In the rows, zero is written as 128.
One turn or mirror swaps these rows in pairs. Which row does each one swap with?
J_960: [138 135 140 145 125  82 142 158 158 165 123 148 153 140 125 129 136 117
 116 126 123 144  96 107 149  95 116 119 129 135]
J_194: [118 132 108 126 125 121 155 154 138 145 133 121 110 150  97 109 129 145
 135 129 137 114 146  98 113 155 117  92 173 119]
J_510: [118 110 149 140  93 155 120 154 117 140 113 162 131 149 137 147 135  89
 126 136 111 122 129  93 117 148 108 144 120 140]
J_923: [148  97 105 104 121 105 146 113 153 123 104 108 147 161 110 128 147 121
 174 121 150 111 145 112 130 113 143 147 112 136]
J_672: [139 105 121  95 123 138 125 107 158 111 139 134 151 107 142 130 144 129
 130 125 120 142 144 102 175 138 156 142 154 102]
J_470: [144 106 125 126 129 121 175 156 131 126 124 151 151 115  94 115 130 125
 122 110 141 131 142 158 148  96 124 133  92 130]
J_38: [153 147 120 125 107  95 119 134 106 105 138 103 133 132 125 131 142 169
 142 148 131 131 178 146 160 135 138 117 117 115]
J_870: [134 144 106 119 151 104 108 123 126 142 130  99 116 172 152 156 138 126
 118 114 127 136 133 141 118 133  94 111 126 126]
J_793: [130 130 136 117 113 110 149 158 109 148 127 150 111 127 152 131 140 149
 157 159 151 114 109 114 105 140 117 132 130 175]
J_100: [128 115 137 120 101 159  95 150 106 125 112 155 119 142 145 136 129  97
 166 147 128 121 126 114 140 161 127 151 119 134]
J_361: [158 103 102 110 133  86 138 118 157 135 114 123 153 158 118 115 140 108
 155 121 141 128 122 121 150 100 138 146 106 138]
J_108: [121 111 163 151  89 162 136 135 152 118  84 135 142 132  99 131 130 120
 163 138 117 119 169 111 138 118 133 142 129 129]
J_287: [144 139 137 111 145 124 144 134 125 132 126 154 116 112 128 131 121 151
 162 138 146 161 130 183 171 115 125 151 133 118]
J_255: [116 136 148 133 146 144 156  94 126 134 117 126 135  92 151 155 155 157
 123 115 111 133 133 158 129  97 119 129 147 121]
J_898: [111 140 150 141 109 124 127 130 124 134 107 152 104 129 149 127 140 147
 147 177 148 116 122 109 110 150 101 168 144 148]
J_967: [141 124 120  94 126 154 108 122 154 113 130 134 148 105 149 139 148 139
 122 128 115 138 145  97 164 143 158 143 156 116]
J_865: [142 110 117 105 125  98 173 161 117 146 137 152 138 121 121 118 136 144
 142 126 163 127 130 160 138 115 134 114 101 146]
J_122: [126 109 139 113 103 152 102 136 102 121 119 164 124 137 144 138 126 108
 177 152 136 126 132 130 139 160 125 160 116 133]
J_955: [133 132  99 124 124 123 161 159 145 128 135 125 109 135 100 104 132 160
 136 140 135 127 161 103 129 152 116  98 167 113]
J_735: [127 149 147 115 155 126 154 125 128 141 124 147 122  97 146 125 126 159
 136 128 131 151 121 181 152 103 114 138 145 126]
J_263: [136 150 151 119 157 130 152 101 135 141 117 143 137  95 148 143 137 159
 126 128 123 146 120 169 137  93 122 143 140 126]
J_587: [151 128 111 108 100  82 146 144 109 140 132 134 152 139 109 129 138 109
 140 116  98 139 120 126 161 121 150 114 147  89]
J_785: [109 120 103 117 116 150 154 129 139 139 121 120 116 160 115 131 142 125
 139 134 130 107 151  90  89 153 124 108 165 127]
J_335: [137 111 118  95 129 153 120 115 166 118 128 137 142 104 148 143 142 140
 116 132 127 141 142  97 163 152 149 143 156 113]
J_27: [155 113 104 100 114 114 140 125 149 119 142 132 151 121 119 115 142 118
 122 107 123 142 126 112 170 133 159 128 155  86]
J_640: [139 149 119 133 158  91 120 132 125 148 122 103 117 175 143 144 132 121
 118 115 122 141 126 142 116 124  89 120 132 114]
J_121: [107 156 145 163 116 112 123 124 123 125 111 135 101 142 129 126 142 144
 144 175 130 127 134 121 112 137  81 165 146 116]
J_616: [141 139 139 132 107 124 124  95 104 102 118 110 152 115 131 152 172 155
 134 128 113 114 177 140 140 123 141 139 111 120]
J_224: [125 147 126 161 139  88 123 121 128 133 118 105 107 165 128 120 145 129
 119 139 127 132 145 138 121 132  76 150 134  99]
J_442: [151  94 109 103 124 118 135 103 150 133  99 108 150 160 119 132 140 116
 167 118 145  95 140 110 120 114 138 140 124 145]
J_69: [120 139 142 132 115 120 118 139 115 141 114 149 108 128 157 129 145 152
 152 178 143 103 118 109 107 141 109 150 144 161]
J_385: [127 147 147 122 130 145 138  89 116 125 108 116 138  99 145 172 164 157
 120 120 102 129 142 144 126 104 130 127 128 116]
J_973: [106 120 147 153 112 126 134 153 145 169 116 155 142 144 133 133 135 107
 105 130  98 136 108  82 130 117 107 125 133 130]
J_621: [117 141 137 170 130 106 116 115 127 130 120 120 101 151 117 119 147 139
 117 156 130 132 128 125 122 136  82 162 140  93]
J_157: [149 130 135 107 121 133 117 134 117 119 123 165 117 115 125 121 114 128
 172 135 151 148 131 171 173 130 128 161 127 127]
J_402: [117 138 149 125 118 143 135  88 112 114 106 113 141 101 145 166 163 147
 123 126 103 117 161 146 127 111 136 132 127 120]
J_741: [121 108 150 152 116 149 165 130 160 119 107 138 146 118  86 116 125 125
 134 122 131 123 164 138 151  92 136 145 111 114]
J_169: [120 149 121 155 144  87 120 109 121 136 122 102 110 165 120 130 141 129
 111 126 127 137 138 139 121 131  83 148 134 100]
J_823: [141 143 127 131 101 122 124 109  95  94 121  94 140 127 133 154 157 161
 132 136 116 116 170 145 138 132 140 132 116 110]
J_434: [128 148 143 119 157 124 156 120 127 143 118 146 123  95 138 131 130 156
 131 123 129 158 124 180 150  99 119 126 143 125]
J_230: [136 152 147 119 156 130 152 127 128 141 116 152 126  97 141 131 128 153
 141 123 132 156 118 178 160 107 122 143 146 126]
J_82: [139 151 113 108 149 132  96 129 133 142 123 104 118 159 168 166 134 133
 139 122 139 128 142 119 128 145 118 109 134 151]
J_282: [124 111 151 156 115 151 167 131 156 117 107 138 148 122  83 119 132 121
 133 124 127 132 169 136 150  95 131 150 114 114]
J_977: [126 107 146 151 119 149 170 133 155 117 110 139 148 117  79 121 126 125
 131 120 130 134 162 143 149  99 132 137 106 111]
J_711: [119 144 148 129 128 139 137  85 109 118 120 103 138 105 143 166 162 153
 123 119  99 122 147 142 119 107 130 136 131 119]
J_644: [137 132 137 131 125  94 153 160 161 174 122 144 150 137 120 126 134 109
 108 123 121 141 105 110 154  93 117 114 125 134]
J_373: [112 124 149 151 116 126 133 153 144 168 114 156 147 141 130 135 140 101
  99 127 102 135 112  84 123 111 104 122 137 135]
J_522: [148 127 121  90 138 156 108 125 154 128 127 115 121 134 167 154 136 141
 136 126 128 131 152 107 148 156 133 117 154 152]
J_753: [152 144 108 122 112  91 129 161 125 111 141 113 119 130 111 119 131 170
 129 142 145 131 167 122 158 146 123 106 146 112]
J_658: [123 149 123 148 149  88 120 132 127 145 124 100 112 170 120 128 146 129
 112 128 128 138 131 140 120 132  82 145 128  99]
J_500: [148  94 116 106 115 135 137 110 146 127  98 102 141 175 111 138 140 103
 162 126 141 102 146 116 115 124 150 137 121 137]
J_313: [109 144 152 155 110 127 112 126 129 127 114 134 104 135 143 124 153 145
 140 175 141 119 130 109 111 145  96 176 141 127]
J_588: [134 143 135 129  95 134 128  92 108  99 110 106 142 119 133 160 169 156
 136 138 112 113 168 141 134 117 135 140 115 117]
J_694: [117 106 109 109 105 144 151 131 141 130 119 115 119 154 110 118 140 127
 147 125 130 113 150  83 102 152 127  99 170 125]
J_854: [128 108 148 148 111 145 163 133 153 116 112 139 156 113  78 119 129 129
 134 117 131 132 165 146 155  96 132 144 113 117]
J_46: [131  98 112  99 111 142 140 108 148 132 100 111 133 165 114 141 145 110
 167 125 138  95 148 102 103 131 136 135 139 139]
J_811: [147 114 102 102 124 112 134 124 136 114 144 135 159 115 122 114 140 125
 118 115 113 150 137 125 165 124 156 140 149  77]
J_290: [107 146 150 149 111 124 117 126 131 124 109 142  99 131 140 128 146 154
 141 179 142 121 125 116 114 149  99 171 141 130]
J_903: [107 100 140 133 100 161 127 147 120 146 109 168 139 145 134 136 130  86
 129 134 115 113 128  98 118 147 120 141 113 131]
J_136: [142 125 115 108 135  98 169 162 105 150 138 157 134 121 126 120 132 142
 146 133 160 117 110 157 132 125 129 120 103 148]
J_209: [148 114 117  95 126 151 117 120 163 120 135 141 140 109 158 134 137 134
 119 128 127 138 148  95 160 145 146 134 164 108]
J_62: [125 118 168 151  93 168 142 120 149 119  89 133 138 136  99 133 124 120
 168 143 121 120 166 121 143 109 131 137 132 137]
J_743: [141 129 108 111  86  89 137 152 103 142 129 132 155 148 113 144 146 105
 147 114 100 132 120 125 151 113 144 100 142 103]
J_709: [146 135 121 120  86  93 142 143 100 144 131 133 136 150 108 152 135 103
 161 126  93 132 124 121 155 128 144 103 146  97]
J_184: [111 120 149 152 116 128 134 153 145 163 117 149 140 146 132 138 134  94
 104 133 106 133 108  80 122 127 105 124 135 141]
J_845: [145 141 130 112  87 107 131 139  96 155 124 139 136 152 121 145 131  98
 158 122  93 122 123 116 144 125 148  97 154 108]
J_143: [110 139 155 146 109 118 118 129 131 128 116 144  98 132 137 123 149 150
 144 183 145 118 130 111 108 139  93 163 140 138]
J_492: [127  99 121 125 126 121 176 165 129 136 131 157 154 121  94 109 130 120
 128 113 136 129 134 147 141 106 131 136  89 115]
J_326: [146 121 115 110 125  95 170 165 104 149 131 163 137 120 127 122 133 134
 140 129 157 117 119 157 135 121 124 128 105 155]
J_305: [136 144 144 110 149 126 148 133 128 138 129 158 120  95 129 121 121 154
 150 131 134 155 117 179 158 105 119 146 137 123]
J_979: [123 133 108 124 127 120 156 165 142 136 144 121 114 135 103 100 125 153
 129 140 134 120 160 114 127 152 109  99 173 112]
J_164: [134 152 122 133 162 100 120 131 118 149 126 102 112 174 136 150 137 112
 121 115 128 138 134 129 118 131  86 112 129 119]
J_827: [111 118 147 153 110 130 128 150 143 164 119 154 149 141 137 132 139  99
 102 127 103 127 112  82 123 124 102 127 133 133]
J_611: [135 106 143 111 105 157 106 146 103 121 116 164 118 139 134 143 126 103
 172 148 130 125 131 127 136 151 119 162 112 138]
J_277: [124 133 106 122 129 111 158 161 141 137 138 119 107 151 102 106 126 151
 127 141 145 130 169 112 123 147 113  98 168 118]
J_653: [132 136 145 128  72 135 138 140  96 145 111 137 135 152 112 158 129 109
 176 128 105 114 139 109 124 125 147 102 149 121]

Swapped with J_823: J_870
Swapped with J_865: J_100
Swapped with J_62: J_960
Swapped with J_157: J_793
Swapped with J_263: J_121
Swapped with J_588: J_640
Swapped with J_658: J_402
Swapped with J_694: J_27
Swapped with J_753: J_522
Swapped with J_955: J_209
Swapped with J_434: J_313
Swapped with J_973: J_741
Swapped with J_470: J_510

